In the data rows, 128 means zero.
Some points, each followed by its number:
[ 82  99  79 120 176 126  80  98 155 137  88 148  98  90 110  94 117 159
 178 105 103 101 102 103 157] 0
[135 105 175 173 167 131 136 156 133 255 120 123  89 131 152  96 125 141
 199 124 118 136 151 165 165] 1
[110 114 192 109 119 137 181 144 226 141 165 130  89 174  97 132 224 180
 105 175  99 126 172 155 126] 2
[ 83 107  43  75 199  63  85  68  48 100  74 145 136  99  82  94 107 150
  89  90 107 118  70  66  95] 3
[148 174 186 132 176 205 221 177 234 183 145 149 178 158 130 144 188 153
 174 135 156 138 203 162 120] 4
[ 57  77 116  79 107 168  75 100 148 130 152 142  66 169 102  55 127 111
  94 160  69  74 123 101 113] 5
[ 94 125 101 123 138 130  77  78 120 142  97 216 112 106 140  72 101 161
 128 112 105 102 100 137 167] 6
[ 64  65 170  92  77 141 120  83 143  85 183 100  74 168  98 103  88 109
  77 175  63  84 125  80  74] 7
[115 126 167 100 122 220 163  79 149 127 174 173 111 160  96  84 141 145
  89 163  92  93 151 124  94] 8
[165 124 204 146 108 186 239 218 157 144 211 113 133 185 108 163 154 166
 118 169 109 126 255 157 124] 9
[130  95 173 127 115  95 167 185 110 148 180  88 100 130 119 206  87 119
 145 117  91  92 167 101 101] 10
[ 78 100 196  75 142 142 105 123 152 135 201 137  80 232 108  70 205 154
  67 171  83  94 156 103  95] 11
[ 64 121 100 114 133 108 103  91  87 128 116 175  80 130 123  81 124 142
 113 103  91 101 101 124 122] 12
[134 113 170 106 115 133 137 172 108 111 146  84 105 147 128 140 121 117
  78 172 105 150 178 125 103] 13
[115  87 133 125 132 141  96  90 134 137  98 129  82 102  77  68 140 141
  75 130  85 108 106 108 138] 14
[148 181 151 148 142 133 164 184 171 152 169 127 177 137 164 180 127 111
 189 109 166 177 143 157 172] 15
[ 92  80 167 100  53 120 144 109 114 120 150  84  63 193  87  65  90 102
  71 251  65 103 157 101  69] 16
[110 131  88 111 122  65  81 118  83  96 122 102 134  91  90 120 141 107
  70  78 115 122 116  65  95] 17
[ 54  92 111  78 133 104 100  80 121  83 206 144  79 205  93  61 158 232
  48 121  58  85 144  63 120] 18
[181 128 142 159 119 136 167 162 159 107 177  99 130 143 136 191 103 118
 113 141 135 157 142 151 148] 19
[137 187 102 132 174 146 140 143 150 155 115 192 178 108 160 180 148 169
 170  96 134 171 143 151 189] 20
[119 165 102 150  87 155 117  79 162 107 143 122 158  99 133 124  81 109
 131 136 167 141  79 128 110] 21
[104 143  89 172 179 135  87 123  97 163  88 150 107  98 133  92 153 145
 160  92 155 118 122 109 173] 22
[166  87 141 102  85  91 112 150  84  74 116  62  98  95 116 139  88  66
  77 119 119 104  88  91  93] 23
[ 89 118 127 103 125 128 128  87 145 100 164 145 115 119 138 142 135 147
  88 145  87 143 124 128 115] 24
[130 113 136 122 117 126 147 167 184 110 145 124 142 121 132 175 161 121
 127 100  99 111 155 105 109] 25
[171 184 171 165 139 152 198 164 153 153 120 129 186 157 187 161 134 141
 190 128 184 165 141 255 150] 26
[131 174 117 115 168 132 176 159 156 127 152 223 168 125 176 181 157 152
 145 121 173 124 148 198 159] 27
[150 194 129 122 102 109 117 125 104 154  96  84 196  90 190 114 120  99
 164 111 180 171   0 163 123] 28
[130 177 128 136 142 218 146 110 205 153 163 161 155 171 118  97 169 147
 146 141 167 128 158 195 144] 29
[116 145 100 182 185 167  99  79  97 164  94 135 133  93  93  92 163 186
 165 107 180 174 130 132 150] 30
[179 126 107 147  92  95 156 177 102  88 118 106 157  85 137 190 100  94
 108 101 173 148 143 139 119] 31
[154 103  80 180  95 112 101  99  71  91  96 100 116  75 114 165  89 123
  99  82 110 128 100 103 155] 32
[185 123 148 164  99 126 153 162 110 132 109  78 126 103 196 178 103  89
 186 106 183 116 104 177 139] 33
[154  78 207 149 141 161 159 202 159 132 144  98 102 127 107 143 156 121
 104 166 102 117 190 126 115] 34
[193 150 139 177 151 151 145 115 135 176 125 132 160 102 146 111  98 114
 196 131 182 160  97 165 132] 35
[255 145 161 211   0 125 157 184  65 139 103  81 150 109 184 182  82  84
 159 121 197 161 143 163 162] 36
[111 116  82 114 255 148 106 133 140 169 127 161 120 131  92  99 191 234
 162 109 131 112 131 131 168] 37
[110 171 115 141 189 115 118 107 139 157 132 183 181 114 145 131 138 177
 187 101 140 150 112 125 122] 38
[177 174 116 223 123 132 151 132 139 146  80 126 177 106 136 166 111 128
 161 101 192 158 113 166 177] 39
[182 112 107 155  84  99 128 162  87 123  91  77 117  69 161 178  79  90
 179 102 153 150 109 130 125] 40
[102  96 153 104 112 109 105 185 154 158 134 109  61 174  89 105 159 143
  91 125  83 102 173  72 114] 41
[134 112 155 177 120  96 109 161 138 182 155  92 135 132 152 149  88 139
 133 149 126 193 145 131 126] 42
[130 163 120 156 226 143 130 159 134 151 128 151 137 120 135 135 172 159
 142 104 130 126 123 120 179] 43
[125 155  73 165 141 126  73  96 115  89  91 106 166  88 123 103 147 144
 114 105 167 185 118  95 113] 44
[223 215 106 204 152 142 127 146 120 164 107 119 226 109 169 181 125 124
 196 106 255 193 133 181 158] 45
[132 108 255  86  90 147 193 154 154 163 174  91 109 178 148 140  85  92
 135 219 110 102 173 137  92] 46
[ 50  81  44  56  93  37  60  70  29  59  85  96 100  59  51  95 117  77
  48  79  76  72  41  48  77] 47
[ 70  83  92  65 145  96  92  80 117 107 118 255  78 124 111  74 153 128
  87  78  73  85 103 102 134] 48
[ 96 118 101 113 179 101 117  75 102  93 155 153 125 145 120 107 142 174
 110  93 130 120 119 115  86] 49
[151 142 139 145 114 255 161 110 191  98 170 134 122 137 112 107 151 123
 118 159 121  99 168 155 127] 50
Which three points above are nearest to each new point by angle? Their numbers follow each, smallest number first.
[162 108 207 155 113 144 255 166 138 181 137 121 135 179 154 163  96 153
 156 162 134  95 207 184 112] 4 9 46
[ 69 135 129 112  97 154 120  85 169 162 136 148 100 150 103  81 101 126
 115 162  88 109 113 121  93] 5 7 8
[123  97  97 135 102  84 131  92  90 115  91 136 126  66 130 195 112 118
 140 103 113 141  91 109 119] 32 40 47
[105 109 177  88  83 174 157 111 146  93 164  91 113 191  64  63 120 104
  64 245  88 107 164  97  67] 7 8 16
[ 81 122 109  89 124 130  94  89 160 109 178 183 113 255  77  76 166 193
  58 125  66 105 144  81 123] 5 11 18
[118 149  97 108 142 124 114 121 106 119 109  97 143  95 101 131 155  96
 131  98 141 176 114 129 101] 3 17 44
[149 110  83 127  90  57  79 185  87 105 102  55 112  67 118 212  91  64
 108 255 115  93  97  95  75] 23 31 40
[ 76  98 100  85 244 107 110  81 122 176 123 197  90 169 100  73 181 255
 108 120  87 112 157 107 134] 18 37 49
[143  97 127  83  51 110 101 166 111  65 106  84  67  85 103 151  84  63
  66 124  83  76 111  92  93] 7 23 47
[113 158 110 121 145 113  95  47 143 109 109 190 140  88 174  89  81 125
 114  96 139 149  75 115 180] 0 6 21
[134 120 115 124  72 110 106 154 113  83 105  90 119  93  96 147  95  68
  63 116 121 105 114  97 116] 17 23 47
[141 142 142 115 112 115 138 128 177 136 122 127 161 125 105 125 153 179
 104 127 131 162 146 101 138] 2 4 25
[102 138  85 107 155  80  99 106 100 128  83 118 133  96 125 112 144 144
 136  81 127 142  84 164 128] 0 3 47
[181  82 129 123  84 117 103 163  87  81  98  61 107  70 108 177  61  66
 102 117 118 105 110 102 101] 23 32 40
[147 202 128 119 133 142 156 125 137 151  99 125 188 136 171 108 103 119
 163 120 180 146  92 222 155] 26 28 45
[ 99  87  48  41  88  59  52  91  63  51  78  68 108  71  99 129  83  58
  64  91 118  81  72  58 121] 17 23 47
[165 134 116 117 121 103 162 122  74  75 153 104 128 120 130 191 119 125
  93  94 114 130 162  99  98] 10 23 31
[ 73 159  86 105 224 100  96  82 128 114 152 163 144 131 136  89 163 185
 127  94 118 118  74 109 131] 37 38 49
[ 82 147  75  94 198  83  79  65  78 143  65 166 123  96 121  98 137 162
 147  93 108 111  72 109 123] 0 3 12
[163 192 156 134 110 160 194 137 129 124 111 150 202 130 174 187 133 112
 167 114 187 155 141 181 135] 15 26 45
[191 122 150 179  83 162 140 209 128 128 131  69 100 119 119 150 108  92
 130 155 158 144 169 132 125] 19 34 36
[ 58 103  71  82 161  91 112  99 123 123 109 255  93 118 111  85 181 181
 106  90  97  83 105 112 162] 6 12 48
[138 122 154 200 198 195 144 121 141 192 144 128 122 143 126 109 121 147
 143 166 118 169 128 157 153] 1 29 35
[ 59  68  86  76 167  90  74  81 129 100 125 202  49 140  85  59 193 167
  53 111  59  40 121  69 131] 12 18 48
[ 69 121 165  74 101 146 137 123 133 130 237 117  80 255  94  59 147 168
  97 185  74  87 175 100  82] 11 16 18
[169 149 117 115 105  99 138 148 132 113 125 108 165 143  92 168 120 105
  91  97 131 155 133 116 135] 17 19 31
[114 152 120 107 118  97 130  95  93 131 102 172 181  75 168 145  98 105
 163  87 134  86  81 157 134] 6 28 38
[146 150 165 159 159 163 164 121 187 171 136 131 165 142 135 141 154 160
 162 124 145 153 148 177 100] 4 26 29
[ 91 142 128 119 167 108 148 137 101 182 134 161 112 151 118 113 136 219
 116 107  98 132 169 123 123] 18 37 49
